Here are some rows, each followed by its group. Rows of different groups can look alike.
ndarray[-0.32 -0.30 -0.79  0.44 -1.00  0.20 -1.70 -1.60  0.60  0.89  1.02  1.93 -0.35 -0.69 -0.11  0.86  0.84  0.37  1.36 -0.94 -0.40 -0.48  0.60  0.20] nh
ndarray[-1.70 -0.03 -0.90  0.96 -1.02 -0.78  1.93 -1.63 -0.64  2.00  1.03  1.32 -0.47 -2.92  0.88  1.78  0.41  1.16  1.83 -2.25 -1.70 -2.15  0.31 -1.20] nh
ndarray[-0.89 -0.53 -1.22  0.21 -0.94  0.04  1.02 -1.29  1.93  1.18  0.44 -1.36 -0.25 -1.60  0.86  1.38  0.60  0.00  1.14 -1.22 -1.09 -0.66  0.78  1.34] nh
ndarray[-0.78 -1.24 -0.31 -0.56 -0.04  1.34  0.27 -0.59 -0.38  0.33 -0.18 -1.48  1.13 -0.58  0.33  0.68  2.56 -2.25  0.02  0.00  0.38  0.09  0.53  0.66] ql
ndarray[ 0.44  0.45  0.07 -1.67  1.88  0.63 -0.96  0.44 -0.67 -1.14 -2.37 -0.49  0.93  0.28 -0.72 -0.53 -0.13 -1.11 -1.18  0.67  2.56  0.78 -1.13  0.01] hn
ndarray[ 1.67  1.09  1.11  0.31  0.27 -0.81 -0.48  1.13  0.24  0.09 -0.18 -0.86 -0.39  1.16  0.27  0.62 -1.78  0.58 -0.28  0.52 -0.45  0.42 -1.54  0.70] mb
ndarray[-0.27 -0.21 -1.48  0.86 -0.68 -2.15  2.15 -0.43  0.19  1.70  0.88  0.96 -1.93  0.76  0.35 -0.26 -0.03  1.63  1.43 -0.88 -0.73 -0.94  0.46 -0.51] nh
ndarray[-0.09 -0.28  1.41  1.60 -0.63 -1.09  0.26 -1.43  1.05  0.04  1.34  1.08 -0.88 -1.38  0.62  1.32 -0.86  0.63  0.31 -0.65 -1.38 -1.67 -2.56  0.52] ng
ndarray[-0.46 -0.68 -0.92 -0.20 -0.34  0.54 -1.48 -0.22  0.40  0.60  0.15  1.88  0.32 -1.00 -0.30  1.88  1.08 -0.15  0.63 -0.47 -0.04 -0.36  1.16 -0.86] gd
ndarray[ 0.00  0.04  1.38  1.67 -0.35 -1.11  2.07  0.00 -1.67  0.11  2.15  1.48 -2.25  0.23  0.19  1.18 -0.70  0.93  0.38 -0.08 -1.22 -0.85 -2.92  0.12] ng
ndarray[-0.82 -0.35 -0.70  0.00 -0.31  0.43  1.83 -0.73 -0.65  0.76  0.46  0.25  0.15  1.43  0.47  1.36  1.14 -0.08  0.60 -0.63 -0.25 -0.46  0.97  0.72] gd
ndarray[-0.08 -0.44  1.25  1.29 -0.96 -0.37 -1.43 -0.15 -0.24  0.01  1.74  0.33 -1.83  0.65 -1.24  0.88 -0.72  0.35  0.49 -0.57 -0.85 -1.60 -0.52  1.24] ng
ndarray[-1.03 -1.05 -0.41 -0.37 -0.09  0.79  0.32 -0.58  1.24  0.45  0.03 -1.16  0.65  1.63  0.67  2.37  1.06 -0.63  0.10 -0.15  0.41 -0.18  0.54 -0.68] gd
ndarray[ 1.74  2.15  0.85 -0.07  1.51 -0.50 -0.70  1.74  0.04 -0.70 -0.46  1.13 -0.20 -0.86 -0.35 -0.28 -0.93  0.04 -0.45  1.13 -0.05  1.74 -0.35 -1.41] mb
ndarray[ 1.46  1.13  0.64 -0.18  0.73 -0.54  0.58  1.09 -0.18 -0.09 -0.49 -1.20  0.00  0.33 -2.00  0.00 -0.69 -0.06 -0.57  0.86  0.21  0.93 -0.51  0.07] sb
ndarray[ 0.84  0.88  0.25 -0.50  0.64 -0.36  0.52  1.08 -0.11 -0.25 -1.02  0.38  0.23  0.99 -0.57 -1.13 -0.44 -0.32 -0.93  1.29  0.60  0.86 -0.27 -0.74] sb
ndarray[-0.12 -0.19 -1.14  0.15 -1.38  0.13  0.17 -0.48  1.41  0.81  0.40 -0.90 -0.03 -0.12  1.18 -0.70  0.57  0.12  0.80 -0.58 -0.29 -0.62  0.79  0.54] gd
ndarray[-0.96 -1.09 -0.54 -0.32 -0.15  0.85  0.19 -0.93 -0.07  0.47  0.06 -0.75  0.54  1.05 -1.38 -0.66  1.29 -0.48  0.17 -0.23  0.34 -0.20  0.45  1.27] gd
ndarray[ 1.14  1.06  0.81 -0.15  0.39 -0.59  0.74  1.36 -0.72 -2.00 -0.51  0.51 -0.02 -0.24  0.17 -1.02 -0.65  0.05 -0.52  1.32 -0.20  0.56 -0.85  0.81] sb
ndarray[ 1.00  0.94  0.22 -0.44  1.67 -1.20  0.41  1.18  0.25 -0.75 -1.48 -1.11  0.17 -0.39 -1.03  0.26 -0.46 -0.31 -0.82  1.88  0.42  1.18 -0.65 -0.55] sb
ndarray[-2.56 -0.15 -2.25  0.93 -1.13 -1.70 -1.20 -0.78  0.90  1.48  0.85  0.41 -0.56 -1.08  0.42 -1.63  0.12  1.09  1.06 -1.57 -0.63 -0.93  0.72 -1.63] nh
ndarray[-0.06 -0.46  1.18  1.57 -0.76 -1.05  1.34 -0.47 -0.39 -0.08  2.00  0.15 -0.85  2.15  0.66  1.93 -0.76  0.50  0.58 -0.45 -1.25 -0.72 -0.96 -2.25] ng
ndarray[-0.86 -0.84 -1.09  0.00 -0.29  0.42 -1.88 -1.24  0.86  0.65  0.30 -1.00  0.13  1.54 -0.76  0.37  0.92 -0.14  0.48 -1.05 -0.23 -0.57  1.29 -0.37] gd
ndarray[ 1.48  1.63  2.15  0.67  0.44 -0.57  1.08  1.67  0.08 -0.56 -0.01 -0.63 -0.78  0.13 -1.67 -0.60 -1.57  0.94 -0.18  0.53 -0.21  0.31 -0.13  0.09] mb
ndarray[-0.81 -0.66 -0.64 -0.04 -0.41  0.40  0.11 -0.26  0.12  0.78  0.18  1.09  0.20  0.96  0.08  0.74  1.34  0.00  0.70 -0.68  0.20 -0.29  1.46  0.32] gd
ndarray[-0.23 -0.62 -0.74  0.02 -0.54  0.22  1.32 -0.74 -0.59  0.75  0.26 -0.47  0.09  1.57  1.63 -1.05  0.97 -0.10  0.69 -0.59  0.11 -0.43  0.90  1.14] gd
ndarray[-1.18 -2.37 -0.43 -0.49 -0.08  0.88 -0.63 -1.06 -0.80  0.40 -0.13 -0.12  0.76  0.00  0.52  0.03  1.93 -0.56  0.09 -0.10  0.78  0.00  0.52 -0.94] ql
ndarray[ 0.51  0.53  0.09 -0.93  1.74  0.46  0.63  0.53 -0.89 -0.32 -1.38  0.02  0.66  0.31 -1.16 -0.55 -0.19 -0.74 -1.60  0.70  1.24  1.09 -0.17  0.94] hn
ndarray[ 0.40  0.41 -0.01 -2.56  0.63  0.64 -0.33  0.40  0.30 -0.62 -0.93  0.39  0.92  0.43 -0.19  0.39 -0.09 -1.36 -1.41  0.60  2.07  0.80 -0.34 -0.16] hn
ndarray[ 0.82  1.02  1.43  0.85  0.09 -0.53 -0.05  0.72  0.10 -0.46  0.17  1.74 -1.74 -0.73 -0.47  0.23 -1.14  1.24 -0.16  0.31 -0.78  0.16 -0.25 -0.58] mb
ndarray[ 0.27  0.28  0.13 -1.24  0.68  1.14  0.12  0.30  0.45 -1.27 -1.22  0.84  1.63  0.06 -1.14  0.13  0.30 -1.22 -1.08  0.39  0.80  0.68  0.02  0.23] hn
ndarray[-0.44 -1.18 -0.57 -0.26 -0.18  0.75 -0.89 -1.05  0.88  0.53  0.14  2.37  0.48  0.30  0.37 -0.78  1.48 -0.31  0.18 -0.27  0.31 -0.23  0.57 -1.60] gd
ndarray[ 1.02  1.41  1.06  0.28  0.46 -0.25 -1.38  0.94 -0.90 -0.47 -0.21  1.18 -0.46 -1.78 -0.56 -0.07 -1.63  0.48 -0.32  0.74 -0.50  0.22  0.15 -0.62] mb
ndarray[ 0.38  0.39  0.31 -1.51  1.43  0.76  0.28  0.37  0.36 -1.06 -0.86 -0.15  1.06  0.00 -0.65 -1.22 -0.08 -1.70 -1.54  0.50  1.63  0.66 -0.89  0.30] hn
ndarray[-0.16 -1.60  0.78  1.32 -1.20 -0.96  0.45 -1.27 -0.57 -0.10  1.43 -1.34 -1.27 -0.54  1.25 -1.67 -0.60  0.85  0.36 -1.00 -1.54 -0.80 -0.31 -1.18] ng
ndarray[ 0.35  0.32  0.12 -1.16  1.25  0.97  0.42  0.35  0.00 -1.36 -0.99 -0.40  1.32  0.85 -1.36 -1.25  0.09 -1.02 -1.25  0.54  0.89  0.60 -0.43  0.24] hn
ndarray[-0.62 -1.14 -1.03  0.30 -0.38  0.03  1.25 -0.34 -0.70  1.29  0.86 -1.08 -0.24  0.60  1.60  0.41  0.59  0.32  0.90 -1.67 -0.64 -0.59  0.49 -0.93] nh
ndarray[ 0.13  0.23  1.93  2.56 -0.26 -0.27  0.65  0.12 -1.43 -0.86  1.25 -0.54 -1.54  0.18  0.72  0.29 -1.25  1.67  0.20 -0.09 -0.92 -0.75 -1.78 -0.14] ng
ndarray[ 0.90  0.99  0.38 -0.35  0.65 -0.66  1.54  0.96  0.18 -0.35 -0.65 -0.70  0.12  0.35 -2.37 -0.69 -0.55 -0.19 -0.65  1.05  0.56  0.99 -1.67 -0.80] sb
ndarray[ 1.29  1.60  0.96  0.41  0.20 -1.93 -1.74  1.24 -0.63 -0.92 -0.11 -0.51 -0.75  0.97 -1.41 -1.32 -2.92  0.76 -0.27  0.66 -0.36  0.28 -0.58  0.13] mb
ndarray[ 0.64  0.64  0.21 -0.74  0.62  0.17 -0.68  0.63 -0.26 -0.49 -1.08  0.63  0.45 -0.79 -0.85  0.42 -0.31 -0.60 -1.78  1.18  0.94  2.15 -0.14  0.99] sb
ndarray[-0.39 -0.70 -0.73  0.31 -0.64  0.35 -0.72 -0.92  0.76  0.79  0.65  0.45 -0.05 -1.32  1.67 -2.25  1.20  0.25  0.92 -1.48 -0.09 -0.53  1.25  2.56] gd
ndarray[ 0.93  0.74  0.54 -0.48  2.00 -0.09  0.31  0.92  0.16 -1.18 -2.07 -1.22  0.35  0.47 -0.43  0.70 -0.37 -0.35 -0.99  2.07  0.54  1.36 -1.43 -0.26] sb
ndarray[ 0.20  0.22 -0.10 -2.25  0.50  1.57  0.70  0.24  0.66 -0.82 -0.69  0.24  1.67 -0.20 -1.93 -0.65  0.50 -0.96 -0.69  0.25  0.62  0.73  0.16  0.31] qc
ndarray[-0.65 -1.63 -0.53 -0.38 -0.22  0.82 -2.15 -1.46 -0.22  0.46  0.01 -1.14  0.75 -0.42  0.02 -0.30  1.54 -0.62  0.11 -0.20  0.65 -0.12  0.64  1.60] ql
ndarray[ 0.33  0.31  0.17 -1.43  0.97  1.05 -0.13  0.33 -0.73 -0.50 -0.80 -0.09  1.29 -0.18 -0.86 -0.84  0.15 -1.41 -0.89  0.40  0.82  0.88 -1.02  0.16] hn
ndarray[ 0.29  0.30 -0.08 -2.00  1.70  1.20  0.50  0.27  1.06 -0.30 -1.11 -0.43  1.43  0.05 -1.05 -0.79  0.16 -1.24 -1.36  0.35  1.41  0.53 -0.86  0.36] hn
ndarray[-0.33 -1.51 -0.47 -0.24 -0.24  0.60  0.04 -0.39  1.09  0.54  0.09 -0.60  0.55  0.04  1.00 -0.94  1.70 -0.42  0.33 -0.37  0.08 -0.27  0.58 -1.27] gd
ndarray[-0.60 -0.48 -0.63  1.06 -1.18 -0.13  2.37 -0.13  0.17  2.92  1.20 -1.74 -0.97 -2.15  1.43  2.25  0.01  2.56  2.37 -0.56 -1.60 -1.02  0.44 -0.21] nh
ndarray[ 0.50  0.50  0.10 -1.08  1.36  0.51  0.81  0.49  0.48 -0.84 -1.43  0.30  0.80  0.52 -0.70  0.94 -0.18 -0.80 -1.63  0.69  2.37  0.97 -0.56  0.67] hn
ndarray[-0.59 -1.29  0.75  1.24 -1.05 -0.12  0.69 -0.65  0.75  0.22  2.07  0.04 -1.24 -0.63  0.73 -1.74 -0.79  0.33  0.45 -0.52 -1.24 -2.37 -1.70 -0.35] ng
ndarray[-0.40 -0.24 -1.83  0.79 -1.63 -0.60 -1.16 -0.67 -1.41  2.37  0.73  2.25 -0.92  2.92  0.41  0.47  0.06  1.46  0.94 -1.60 -0.67 -0.79  1.22 -1.70] nh
ndarray[ 0.25  0.25 -0.09 -1.14  0.47  1.16 -0.23  0.25  1.51 -1.83 -1.29  0.79  1.25 -0.10 -0.93  0.11  0.18 -1.43 -1.57  0.29  1.78  0.37 -0.46 -0.19] hn
ndarray[-0.51 -0.79 -0.67  0.04 -0.28  0.48 -0.53 -1.48 -0.30  0.67  0.29 -0.53  0.25  0.48  0.16 -0.68  0.75 -0.23  0.68 -0.48 -0.26 -0.31  1.60  0.39] gd
ndarray[ 2.56  1.70  0.67 -0.11  1.78 -0.99  1.16  1.51 -0.27 -1.00 -0.40  0.12 -0.14  0.16  0.05  0.52 -1.70  0.08 -0.50  1.60  0.03  0.70 -0.05 -1.03] mb
ndarray[ 0.70  0.70  2.25  1.09  0.02 -0.68  0.36  0.52 -1.06 -0.44  0.51 -0.57 -0.82 -0.47 -0.51  1.34 -1.13  2.00 -0.08  0.21 -0.89  0.12 -0.37  0.33] mb
ndarray[-1.93 -0.41 -1.13  1.14 -1.67  0.06  1.78 -2.92  0.55  2.07  1.14  0.34 -1.70 -1.34  0.55  2.15  0.11  1.41  2.15 -1.32 -0.66 -1.29  0.43 -2.92] nh
ndarray[-0.80 -1.41 -0.33 -0.69  0.04  1.22 -0.85 -0.37  0.69  0.31 -0.25  1.20  0.97  0.49  0.14 -0.50  1.03 -1.08  0.00 -0.04  0.72 -0.09  0.33  0.17] ql
ndarray[-0.94 -1.74 -0.56 -0.18 -0.14  0.78  0.34 -0.69 -1.51  0.56  0.23  0.32  0.43  0.64  0.01  0.19  2.37 -0.33  0.39 -0.24  0.18 -0.05  1.67 -0.59] gd
ndarray[ 1.60  1.38  0.80 -0.25  1.63 -1.18  1.11  2.25 -0.85 -1.24 -0.48  0.37  0.06 -0.28 -0.02 -0.05 -0.54 -0.09 -0.59  2.25  0.35  1.54 -0.69 -0.76] sb
ndarray[ 0.18  0.15 -0.09 -1.93  0.94  1.32 -0.15  0.18  1.60 -1.25 -1.18  0.58  2.00 -0.29 -0.29 -0.49  0.35 -1.67 -1.13  0.22  0.96  0.24 -0.18  0.18] qc
ndarray[-1.06  0.00 -2.37  0.76 -1.11 -0.21 -2.92 -0.36  0.46  0.96  0.38 -0.17 -0.44  1.41  1.48 -1.20  0.48  0.55  1.18 -2.56  0.09 -1.41  0.86  0.92] nh
ndarray[-0.04 -0.59 -0.23 -1.46  0.14  2.37 -0.22  0.02  1.74 -0.27 -0.55  1.24  2.07 -0.08 -1.09  0.75  0.79 -1.78 -0.31  0.08  0.40  0.07  0.23 -0.23] qc
ndarray[-1.38 -1.25  0.55  1.18 -1.22 -0.17  0.20 -0.40 -0.69  0.23  1.16 -0.10 -0.73 -1.11  0.75  0.20 -0.57  0.36  0.28 -0.85 -1.36 -0.49 -2.07 -0.29] ng
ndarray[ 0.69  0.86  1.51  0.97  0.03 -0.45  1.09  0.70  0.62 -0.04  0.24  0.60 -1.46  1.06 -1.51 -0.86 -1.54  1.74 -0.11  0.30 -0.80  0.18 -2.15  1.00] mb
ndarray[-0.55 -1.70  0.74  1.34 -1.54 -1.54  0.35 -0.19 -1.02  0.24  1.51  0.62 -1.08 -1.16  1.70 -0.23 -0.62  0.54  0.52 -1.70 -1.11 -1.13  0.13 -0.85] ng
ndarray[-0.10 -1.38  0.76  1.38 -0.84 -0.85  1.51 -0.89 -1.00  0.21  1.18  0.67 -0.76 -2.07  0.24 -0.09 -0.51  0.89  0.26 -1.51 -0.79 -1.16 -1.83  1.18] ng
ndarray[-0.43 -1.22 -0.31 -0.84  0.07  1.60  0.15 -0.56  1.27  0.28 -0.29  0.18  1.03  0.09  0.36  0.48  1.24 -1.20 -0.07  0.05  0.68  0.02  0.31 -0.18] ql
ndarray[ 0.22  0.20 -0.12 -1.32  0.40  1.67 -0.65  0.22  0.58 -0.45 -0.66  0.81  2.37 -0.16 -0.09  0.24  0.54 -1.46 -0.60  0.26  0.81  0.59  0.14 -0.69] qc
ndarray[-0.03 -0.64 -0.24 -1.09  0.26  2.92 -0.08  0.03  1.43  0.05 -0.47 -0.65  1.57 -0.27 -0.79 -0.21  0.82 -1.93 -0.31  0.09  0.28  0.10  0.22  1.03] qc
ndarray[ 1.43  1.46  0.72 -0.09  0.34 -0.41 -0.20  1.54  1.25 -1.38 -0.45 -1.05 -0.28 -1.05 -0.31  0.92 -1.08  0.03 -0.46  1.27 -0.16  1.41 -0.66  1.63] sb
ndarray[ 1.16  1.03  0.68 -0.27  0.89 -1.60 -0.58  1.00 -0.60 -0.18 -0.57  1.25  0.04  0.90 -1.78  0.14 -0.59 -0.13 -0.68  1.78  0.19  0.90 -0.10  0.96] sb
ndarray[-1.74 -0.31 -1.88  0.73 -1.29 -2.56 -1.34 -0.33 -1.05  1.32  0.93 -1.27 -0.55 -1.22  0.34 -0.96  0.29  2.15  1.41 -1.09 -0.55 -0.90  1.43 -1.36] nh
ndarray[-0.22 -1.57  0.31  1.36 -0.88 -1.14 -1.09 -0.97 -0.14  0.18  1.41  1.38 -1.05 -0.90  0.79  0.97 -0.56  0.40  0.21 -0.53 -2.15 -1.14  0.04  0.79] ng
ndarray[-0.52 -1.36 -0.40 -0.43 -0.09  1.06  0.93 -0.84 -0.41  0.41 -0.09 -0.08  0.85 -0.50 -0.36  0.57  2.25 -0.64  0.08 -0.02  0.25 -0.01  0.69  0.49] ql
ndarray[-0.93 -0.14 -0.78  0.90 -2.00  0.07  0.18 -0.55  0.39  2.25  0.70  0.52 -1.34 -1.93  0.80 -2.56  0.33  2.92  0.99 -0.73 -1.03 -0.99  0.36  1.29] nh
ndarray[-0.64 -2.07 -0.34 -0.59 -0.02  1.27  1.24 -0.52  0.35  0.36 -0.07 -1.60  0.96  1.32  0.25 -0.31  1.88 -0.79  0.04 -0.01  0.33  0.00  0.65 -1.00] ql
ndarray[ 0.65  0.66  0.19 -0.73  1.00  0.21 -0.56  0.65 -0.10 -0.36 -2.15 -0.48  0.51  1.02 -0.22  0.16 -0.27 -0.51 -0.80  1.22  1.08  1.16 -0.29 -0.41] sb
ndarray[ 0.94  1.74  1.22  0.43  0.31 -1.51  0.88  1.06  0.03 -0.28 -0.09  0.14 -0.49  0.12  0.06 -0.18 -1.03  0.67 -0.24  0.42 -0.49  0.39 -1.48 -0.92] mb
ndarray[-0.36 -0.97  0.84  1.46 -0.73 -1.83  0.30 -0.49 -1.48  0.20  1.22  0.75 -2.37  1.88  2.00 -0.58 -0.80  1.06  0.64 -0.62 -1.46 -1.38 -0.74 -1.25] ng
Which 4 groups are nearest to each row below, nearest first, going by the distance to the centre of the group?
ndarray[ 1.09  1.54  1.20  0.45  0.10 -1.22 -0.01  1.02 -0.76  0.02  0.04  0.22 -0.62  0.74  0.10  1.48 -1.93  0.69 -0.18  0.63 -0.28  0.18 -0.12  0.28] ~ mb sb ng hn
ndarray[ 1.27  1.93  0.62  0.01  1.20 -1.25  0.92  2.00 -0.35 -0.78 -0.37 -0.31 -0.16  0.68 -0.31  0.59 -1.05  0.11 -0.40  0.99 -0.14  0.58 -0.20  0.68] ~ sb mb hn qc
ndarray[ 0.24  0.24 -0.15 -1.54  0.78  1.41  0.40  0.21  1.83 -0.06 -0.81  0.97  1.60  0.39 -0.58  0.34  0.28 -0.88 -0.84  0.28  1.83  0.38 -0.53  1.32] ~ qc hn ql sb
Which 3 groups are nearest to each row below, nearest first, going by the distance to the group's nearest row?
ndarray[ 0.11  0.10  1.78  2.00 -0.27 -1.78  0.51  0.08  0.84 -0.13  1.48 -2.25 -1.48  0.54  1.11  1.00 -1.09  1.20  0.44 -0.11 -1.32 -0.44 -0.76 -0.57] ~ ng mb nh
ndarray[-0.31 -0.07 -1.18  0.62 -0.93 -1.16 -2.56 -0.66  0.21  0.99  0.89  0.89 -1.36  0.42  1.06 -1.24  0.31  1.51  1.67 -2.00 -1.88 -1.06  0.80 -1.24] ~ nh ng gd
ndarray[ 0.31  0.29  0.02 -1.74  0.55  1.25 -0.28  0.28  0.68 -0.80 -0.96  0.46  1.34 -0.57 -0.14 -0.16  0.19 -0.81 -1.09  0.33  1.06  0.57 -0.09 -0.09] ~ hn qc sb
ndarray[-0.14 -0.88  0.88  1.41 -1.03 -0.56 -2.25 -0.06  0.43  0.09  1.32 -1.43 -1.00  1.34  2.07 -2.15 -0.84  1.18  0.62 -1.29 -1.05 -0.84  0.17  0.93] ~ ng nh gd
ndarray[-0.92 -0.94 -0.93  0.51 -0.57 -0.32  0.24 -1.38 -1.36  1.41  0.96  2.00 -1.14 -0.59  0.84 -0.59  0.44  0.51  1.51 -1.74 -0.81 -2.00  2.00  2.92] ~ gd nh ng
Which 3 groups are nearest to each row below, nearest first, going by the distance to the centre of the group?
ndarray[-0.45 -1.67 -0.51 -0.01 -0.10  0.45 -0.35 -1.51 -1.08  0.62  0.39 -0.68  0.21 -0.03  0.50  1.46  1.46 -0.22  0.67 -0.31  0.14  0.05  0.84  1.67] ~ gd ql nh
ndarray[-0.09 -0.73  1.32  1.88 -0.85 -2.25 -0.76 -1.13 -0.88 -0.66  1.93  1.70 -0.37 -2.00  1.08  0.46 -0.58  0.42  0.46 -1.02 -2.00 -1.05  0.01 -1.88] ~ ng nh mb
Which 3 groups are nearest to each row below, nearest first, going by the average distance to the group's rows?
ndarray[-1.46  0.03 -1.78  0.53 -1.60 -0.11  1.70 -1.00  1.63  1.27  0.66  1.05 -0.52  1.38  1.38 -1.93  0.00  1.03  1.63 -1.08 -0.94 -1.20  0.48 -1.93] ~ nh gd ng
ndarray[-0.15 -0.90 -0.27 -0.92  0.09  1.36 -0.78 -0.08  2.25  0.17 -0.42 -0.21  1.41  1.20  0.09 -0.24  1.05 -0.86 -0.15  0.06  0.63  0.06  0.30 -0.06] ~ qc ql gd
Which 4 groups are nearest to each row below, nearest first, going by the average distance to the group's rows?
ndarray[ 0.73  0.69  0.06 -0.65  1.24 -0.01  1.46  0.76 -1.32 -0.01 -1.67 -0.01  0.38  1.29 -1.43  0.60 -0.32 -0.50 -1.06  1.36  0.66  1.67 -0.75 -0.39] ~ sb hn mb qc
ndarray[-0.85 -0.74 -0.65  0.16 -0.55  0.32  1.20 -0.21 -1.78  0.82  0.27 -1.41  0.03 -0.15  0.56  0.25  0.81 -0.02  0.86 -0.39 -0.44 -0.47  0.68  0.84] ~ gd ql nh ng
